These are runs of 7 systems, one row a step. Runs of the same system follow the same rule from any start.
seq 1, T (8 x 18):
[[-18  27  16  53  36 -12  31 -50  -8  11   1   0  -8 -10  23  12  12 -14]
 [ 23   7 -32  28 -22  35   5  -8 -27  27 -19 -39 -24 -16   0  32   5  23]
 [  0  -1 -21 -26 -52  21 -30   9  12  15 -28   9 -12  42  16 -21 -30   5]
 [-33  23   2  -9  29 -40 -25  13  19 -16   1  24  -5  25  46  11 -20 -25]
 [ -2  -7  25  37  27 -48   3 -15 -30   7  -9  -8  -8 -22 -10  52 -19  12]
 [ 45   3  13   4 -65  20  11  13 -32  -8 -15  -2   0 -22 -16  26 -15   6]
 [-23  13 -12 -45 -18  26   3  49   6 -27 -17   8  30  20  -9 -15 -31 -12]
 [-52   9  34   1  44 -12  19 -22  23  -7  -7  23  30  -2   4  -6 -23 -18]]
seq 2, G, 8 rows:
[[  0  -2  -6 -20 -33  57 -10  -8   9  14 -38 -13  -1 -34   5  22 -31  22]
 [-20  -4  24  23  14  14  -9  11  54  27   3  52  33  -5   2   7 -14   9]
 [-22  18 -15  46  43 -46  19  13 -15   7  11   5   1  41  -5   6   9  -9]
 [  4  19 -18  -5 -22   8  37 -36 -41 -14 -14 -36 -18  23   1 -34   9 -19]
 [ 13   1 -19 -28 -38  57 -32 -14  24  13 -14  -5 -23 -16  37  -5   2   9]
 [-19 -30   9   0   9  -3 -33  14  39  36 -12  27  21   8 -15  12 -37  34]
 [ -9   5  22  31  20 -63  11  -2  -2  -3  19  36   9  42  -4 -14  -1 -20]
 [ 18  24 -21   7 -19 -25  11 -11 -55 -22 -10 -34 -37  19  17   8   6 -18]]
seq 3, P, 8 rows:
[[ 32 -11  22   6 -33 -21 -21 -15 -28  -1 -19 -10 -24 -37   7  51 -24  15]
 [  5  -7  -9   5  -9 -25 -15  63 -19  -1 -11   4  13   8 -27  46 -34  20]
 [-26  -5  25 -30  34 -34  -2  40  11 -39  15  25  33  -7 -13   3 -11 -18]
 [  6  -5  19 -19  27  21   4   8  18 -26  35   2  14 -63   1   8  38  -9]
 [ 32 -11   4   3 -35  52  33  14  -3   4  11  -2  25 -25 -39 -14  21  12]
 [ 21   3 -15  -4 -38  12   4  31  13   0  19  29  14  48 -10 -50  18  -9]
 [ -2 -16 -14  -9  29 -23 -12 -24  14   9  28  -5 -16  35   4 -54  41  -2]
 [ 25 -19  19   5 -13 -19   2 -73 -22   8  -3 -23 -32 -11   6 -17  17   2]]
seq 4, K:
[[-20   1   9  -7  -6 -18 -29 -53   1  17 -36  -6 -33  12  39   6 -38   0]
 [ -2  -6 -10  14   7  -2 -35  16   3  24 -19  -9 -15 -28  13  64 -24  30]
 [ -4  16   9  12 -30  -5  24  25 -37 -12 -35  -4  15   2 -20  39 -50   1]
 [ -2  55  -3   1  -7  14  18  24 -13 -36   0  10  -4 -18  41  32   1 -39]
 [-40  24 -20  -3  39  50  36  13  11  -8  -5 -20  29 -24  -9   0   7  -5]
 [ -5   8  33  28 -11  39  37 -24  30  15   5  38  35 -14  -6 -21   3  -8]
 [ 21   5 -20  51   6   7  10  24  17  26  35  24   6  23  -9 -13  46   3]
 [-12   3 -14  22  11 -19  21 -37 -15  19  -2 -11  -9  58  -7 -47  10  -5]]
seq 5, B, 8 rows:
[[-17   2 -50 -15  15  33   4  27  16   8   9 -13   9  40 -10 -43  24   4]
 [ -2  -8   4   1   1  -7  -5 -62  17  19   8   3 -23  28  22 -54  20 -10]
 [  3  -2 -39   8   6 -14 -46  -6  -1  25 -13 -24 -50  15  36  21   1  18]
 [  8 -27   0  -6 -43  -9  -5 -21 -27  22 -39 -22  -7  28 -28  -6 -42  28]
 [ 12  -6  36 -27 -30 -46 -33   4  -6 -27  -8  27 -10  -1  20  18 -35 -14]
 [-31  12   5 -13  24 -17  19  17 -35 -29 -25 -26  13 -20 -12  40 -36  -6]
 [  8   9  48  34 -15  16  38 -13  -3  -3  -5  24  29 -43 -12  26 -13  -6]
 [ -1  23 -12   2   5  32   3  70  21 -17  20  27  29 -16  -1  20  11 -10]]
seq 6, G (8 x 18):
[[-28  25  -7  -7  47  30   7  16  34 -18  20  12  16 -34  28   3  26 -19]
 [-22 -19 -11  20  58   4  19 -23  -8  24   3 -40   3 -15 -30   2  19  25]
 [ 28 -11  -7   5 -11  23  25 -14   4   7  30   1   7  15 -24 -57  50  -5]
 [  4 -13 -48 -43   6   8 -39  40   9  -4   9 -25 -15  18   4 -16  18  12]
 [-15 -43  31 -52  11 -24 -20 -27  11 -10  -7  -4   9  -2 -21 -29 -21   8]
 [ 39 -19  29   6  -1 -49 -34  -9   5  -7  37  25 -23 -14  15   7  28  -5]
 [ 33 -14   3  -1 -24 -31   0  37 -49 -18  -5 -19  -1  -3 -37  31 -13  14]
 [  4  18  29 -36 -23  15  19  23  -3 -54   4  19  26 -33   2   0  -9 -35]]
seq 7, Q:
[[-41 -15  -7 -58  17  10 -19  15  13 -12 -26 -18  15   0  -8  -4 -43   8]
 [ -4 -10  53  10  22 -29  -5 -51  23   4  16  30  -1 -26  17   0   6  -9]
 [ 19  -1  -8  52  12 -11  31  33 -27   8  14  -7  15  -4 -43  30  19  16]
 [  7  -1 -10 -30 -48  47  23  -3  -4  -9 -11 -11  13  21 -19 -51  -4  -6]
 [-19  27  -6 -34  25  12 -21  20  25 -32  12   9  -6 -28  51  12  14 -27]
 [-34 -26  -5  17  58 -16 -10 -22  18  39  -3 -15   4   6 -18   3  -7  31]
 [ 52  -9  18  37 -39  -9   5 -16  -3  20  25  28  -8  16  -8 -22  36   1]
 [ 10  16 -42 -24 -15  -3  -2  65 -31 -32   2 -19  -2  22 -11   4   4 -10]]
seq 8, T (8 x 18):
[[ 18  -5  23   3 -46  43  12  24   4   3 -17  19  32 -32 -23  22 -27  14]
 [-24  22  -5   1  -8  27  30  42  17  -5  -4  31  43  32 -14 -25 -14 -19]
 [-45  24   7  23  43  -1  48 -35  -2  -1 -10  -5  18  12   2 -17  -4 -23]
 [ -2  18  -9  33   6  41  19 -46  -5  26 -18 -25 -18 -35  19  22  10  11]
 [  9   5 -39  13 -36  45 -21  10  13  41 -25  -2 -15  22  12   3 -11  26]
 [-18  21 -17   3 -12 -28 -24   6  11   8 -12  22 -17  64  36 -15 -23 -15]
 [-16  17   6  14  31 -55 -10 -14 -26 -15 -11 -11 -27   1  30  39 -16 -14]
 [ 24 -12  17   3 -32  -8 -12  -5 -31   0 -26 -19 -14 -36 -10  53 -30  21]]
seq 9, Q:
[[  6 -27  17  32  11 -39   3 -56  -4  34   5   1 -14  27 -15 -26   8  15]
 [ 54  12 -15  18 -45  -9   1  28 -38 -16  16  -5 -22   1  -2  20  26  -5]
 [-18  -8 -22 -58 -20  18 -14  21 -11 -16 -35 -30   3   9 -13  -5 -41   9]
 [-13  -6  48 -19   9 -17 -22 -42  28 -10  -2  26  -5 -36  37  10 -16 -13]
 [ -1  -6  12  54  32 -27  20  16 -15  16   7   6  20 -14 -31  43  -1  19]
 [ 20   0   5   8 -46  30  44 -14 -17   5  -7   0  19  21 -35 -44   1  -2]
 [ -6  42 -16 -28  -5  34   2  31  10 -41   5   3  -4 -17  42   6  12 -35]
 [-54  -9 -15  -7  58   8 -12 -19  28  26 -17 -18   5  -1   8   2 -15  17]]
seq 10, B:
[[ 38 -29 -20 -30 -28  20  -2   3 -29  -7  -2 -43 -14 -16 -31 -13  20  21]
 [ 16 -46  33 -48  -1 -15 -37 -17  17 -10  13   3  -4 -33  -9 -15   4  12]
 [ -5 -31   5   0  53 -51 -15  15 -14  -5  16 -18  -1 -15 -29  27   7  20]
 [ 42 -18  20  34 -10 -25  29  -4 -42  -3  19  -9   2 -15 -44   8  22   8]
 [ 44  -6  -1 -30 -26  14 -11  35 -11 -33  28  -4  -3 -39  -9   6  33  -6]
 [-12 -33   3 -46  33  17   6  -1  12 -15  15 -26  20 -38 -37 -22  19  14]
 [ 11 -30  25  26  43 -26  -6 -20  21  16  37  14   4 -23 -15  -3  37  13]
 [ 36 -12 -33  26   9 -16  -1  36 -23   7  33 -17 -12   9 -28   6  45  16]]
seq 11, L, 8 rows:
[[ 14 -25  11 -25  26 -48 -18  33   1 -30  43  10   6   0 -17 -15  33  -8]
 [ 16 -29   7 -36  12   9   0  17 -14 -22  14 -30  13 -52 -39   8  18  17]
 [ 26 -15   8 -29 -40  50  -5  35  23 -10  10  22  27 -25 -20 -13   6   6]
 [ -7 -28 -18 -32  10   8 -24  35  36   9  21  13  20  29 -21 -41  13  15]
 [ 13 -40  17 -11  23 -20   9 -21   1  -4  38  -8   8  -3 -38 -43  40   8]
 [ 48 -13 -15 -12 -16  21  -4  16 -13 -17  31 -22 -14 -33 -15  -4  54   4]
 [ 21 -29 -18 -49 -45  35 -24  15   2  -2 -10 -20  -3   5 -21 -25  -5  19]
 [ 19 -34  20 -36 -21 -24 -40   0  30  -4  19  30   0  21   0 -44   8   1]]
seq 12, L (8 x 18):
[[-27  33 -27 -20  -8 -13   3  10 -19 -24 -23 -11 -11  51  25 -16 -26 -28]
 [-31   4  32 -16  30 -21 -10 -59  12  -9 -13   0 -18 -22  39   1 -16 -16]
 [ 14   8  11  53   6   0 -10   1   5  28   0  13 -10 -36  17  61   1  17]
 [-10  15 -17  32 -22   1  27  37 -29  13 -27   1  19  36 -28  20 -39   8]
 [-35  36   7 -14  11 -12  28  -7  -5 -34  -6  14  10  30  24 -30 -13 -46]
 [-32  13  -3   5  56   9  -6 -36  21   4  -3 -14 -14 -38  39  20  10  -5]
 [ 11   1   5  58 -15  31  14 -18   3  45 -18   6   6 -20  -9  33 -10  27]
 [  1  33 -29  34 -29   1  22  29 -15   9  -9  17   2  61   4  -9 -11 -12]]
seq 13, K (8 x 18):
[[ 31  -3  12  26  13 -14  37  -1 -24 -17  40  -5   4 -23 -29  -7  54  -9]
 [ 20  -5 -24 -22 -27  31  17 -23  -9  -4   8 -24 -11  17  -9 -57  35  -4]
 [-11 -17  -8 -32   2   8 -42 -14  49  17   6  19  -9  27  25 -45   3   5]
 [-10 -43  18   8  34 -52 -32  -2  17  24  10  13   4   8 -24   7 -11  27]
 [ 40 -19  23  13 -23 -53  -1 -16 -52  -8   0 -15 -22  -3 -21  21  -4   7]
 [ 22   9 -33 -41 -35   9 -23  16 -33 -29 -13 -37 -36  -1  18   7  -1  -5]
 [-41  -1  -1 -60   9  18 -24  16  21 -21 -25  -7   9 -10  18   1 -37  -3]
 [ -9 -13  47  -4  22  -8  -2  19  21 -14  11  31  34 -49 -13  32 -14   2]]
seq 14, P:
[[  8 -40  -7  -8 -13   3  14 -12 -18  21 -10 -28  11  22 -61 -33  -5  30]
 [ 24   0  25  -7 -37 -43 -29  -7   6 -13  13  42 -19  31  29 -19  -4 -21]
 [  8 -26 -26  10  44 -35 -23   4 -18  14  20 -37 -27  -3 -14  16  33  27]
 [ 10 -15  45 -18 -30 -28  14 -28 -38 -24 -19  -5   7 -16 -24   4 -34  -6]
 [ 31   3 -19 -10 -20  -9 -47  57   3 -11  12  10 -19  -9  21  39  10   6]
 [-21 -39  12 -15  37 -19   6  21  -1   0   4 -10  36  -2 -61 -10 -10  23]
 [ 26  10  46 -10 -19 -11   0   1  10 -37  27  41   7 -29  19  -2  17 -32]
 [ 25 -13 -40   4  10  25   2  35 -12   6  23 -33  -2 -16 -32   2  48  22]]

Which system made each run below?
seq 15 (2 x 18):
[[-13  42  -4 -13  -7  24  21  49  -4 -41  -5  14  23 -14  13  22 -17 -28]
 [-45  18   4   2  48  22  19 -23   5  -6 -15 -19  10 -41  17  27  -9  -6]]
  G
seq 16, 2 rows:
[[-17  15   3  -6   9  15  39 -63 -14 -10  -8 -25  -9   1  13 -40  11 -21]
 [ 15  21 -27  23   3  42 -12  12  10  18   3  -8 -19 -40  32  43  25  11]]
  Q
seq 17:
[[ 10   3 -44   2   1  43 -11  -3  27  24  18  -7 -15  18  13 -36  46   5]
 [-30 -22   2   4  10 -11 -12 -26  29  37 -13  14  10  48  -9 -39 -22  16]]
  K
seq 18:
[[-24   5  10  35  46 -28  30  26 -18  -2   2  -2  29 -11 -31  35 -11   3]
 [  2  33   3  19   8  16  57 -20 -24 -26  15 -12   8  -7  -2 -22  37 -34]]
  G
seq 19:
[[-23  10 -16 -43 -31  37 -19 -15  20   3 -33  -2  -8  26  29 -27 -29  -4]
 [ -6 -22  24  15  20 -38 -33 -38  35  28  12  29 -15  17  24 -14   2   8]]
  L
seq 20, 2 rows:
[[-33  33  -2 -17   6 -20  23  -4 -37 -38 -29 -21  -3  18  13   7 -33 -30]
 [-23   8 -16 -43  13  26 -39   6  22  -8 -22 -16 -15 -32  42  26 -16   3]]
  P
seq 21, 2 rows:
[[  2   3 -36 -13   9  24  11   1 -39  -7 -17 -65 -16 -24 -13  22   8  14]
 [ 25 -35  42  -9 -36  20  -8 -30  23  16  -1  21  13 -33 -18  -8  -9  22]]
  B
seq 22, 2 rows:
[[ 34 -12  22  16 -57 -27 -13   4  -3  12  -3  40  -1  38  -7 -10 -21   3]
 [ -2  14 -33  -2  24 -49 -25  30 -23 -19  14 -15 -32  29  22  16  16 -12]]
  K
seq 23, 2 rows:
[[ 13  -9   1 -10 -50 -17 -23  33   0   7 -18  28   7  49  -9  -7 -40   5]
 [-18 -11  -2  -3  55 -53 -31  16  19  -4  27  15  -4  19   9  -3  16  -3]]
  P
seq 24 (2 x 18):
[[-18 -15   5 -24  32 -58 -16  -7 -33 -20 -12 -32 -18   2  -5  18 -23   2]
 [ 40  -5  47   3 -38  -7  17 -44 -17 -14   8   9  -9 -35  -2  -4  12 -12]]
  G
seq 25 (2 x 18):
[[-17 -11   9  -3  16  30  38 -62   2   9  -8 -25   9 -13 -16 -40  10   2]
 [ 31  24  -5  21 -58  29  -6 -24   1  15 -12  14 -28  11  40  -2   2  -8]]
  P
seq 26 (2 x 18):
[[-47   1 -18 -42  36  11  -7   8  34 -12   4   0  15  26  10 -42   2 -15]
 [  0 -26  22  17  39   5   6 -53  26  22  22   0   0 -35  -4 -17  33  12]]
  L
seq 27:
[[ -5   0 -25 -14  11  27  -4 -58  -1  14 -14 -43 -34  -6  25 -25  19   6]
 [ -7 -25  -3  -8 -18  31 -38 -12  40  46 -28  11  -1   2   5  -1 -30  36]]
  K
seq 28, 2 rows:
[[ 16 -16   0 -36 -36  42   8   1  18  -7  13   6  18   7 -22 -56  19  -1]
 [-14 -17 -22 -41  34 -10 -57  32  33  -7  14   0 -12  -1  22   3  10   8]]
  G
seq 29, 2 rows:
[[ 19  -6  10  49 -14 -23  20 -55 -23  33  -6  -5 -19  28  -8 -15   7   7]
 [ 24  31 -26  15 -24 -23  -2   2 -43 -16  -3 -19 -43  19  34  17  12 -19]]
  L
seq 30:
[[ 15  37   2  24 -41  32  29   7  11  -2   8  37  14  23  18 -28  14 -28]
 [-35  23 -49  -8  21  17 -17  22   2  10 -31 -26 -16  19  24  26 -22   7]]
  G
seq 31 (2 x 18):
[[-29   9 -10  27  39  46  19 -29  25  33  -7 -13   7 -31   4   7  12  14]
 [ 12   1  10  49 -35  33  23 -10  15  45 -15  27  21  13 -19  -1 -14  19]]
  K
seq 32, 2 rows:
[[ -1  27  27  29 -26  25   3 -15  20  13 -19  35   5 -25  35  33 -26  -8]
 [-12  27 -31  41  -2  12  17  51 -11  17 -18   4  17  28 -11  34 -25   8]]
  T
seq 33:
[[ 32  -4 -31  19 -26  30  28  27 -16  15  13 -10  13  24 -43 -24  30  14]
 [ -3  12 -23 -59 -20  31 -17  21  18 -29   4   2  -5  14  26 -39  10 -22]]
  Q
seq 34 (2 x 18):
[[ -8  -6 -31  -7  39 -33 -28  44  15  -4  31   4  -7  38   2 -13  26   1]
 [  2 -32  25 -16  17 -12  27 -40 -27 -11   1 -36   6 -30 -44 -15   9  10]]
  L
seq 35 (2 x 18):
[[ 12   6 -35  33  33 -10 -26  21   7  20  22  -6 -28  -4  23  31  41  12]
 [ -7 -22   4 -10 -10   3  34  -7 -27   2 -17 -24  27  22 -61 -30 -19  16]]
  G
seq 36 (2 x 18):
[[ -9  15  -1   0 -33  38  43 -28 -28   1 -40 -21  12   9 -15 -17 -29  -4]
 [ -9  43   5   4 -12  40   2  -1  20 -11 -12  23  -3 -29  54  25  -8 -25]]
  Q
seq 37:
[[  8 -17   7 -41  -3 -13  25 -21 -37 -36  -1 -39   0  -2 -30 -37  10 -10]
 [ 24 -12   9 -51 -22  26 -34 -14  32 -17  14   7 -13 -29  25 -23  22  -6]]
  K
seq 38:
[[ 35 -20  -8   8 -52   1   8   1 -39  14 -21 -25 -10  14 -37   5 -17  25]
 [  3  18  11 -34 -40  25 -10  35  25 -27  -1  41  18   5  21 -13 -15 -23]]
  G
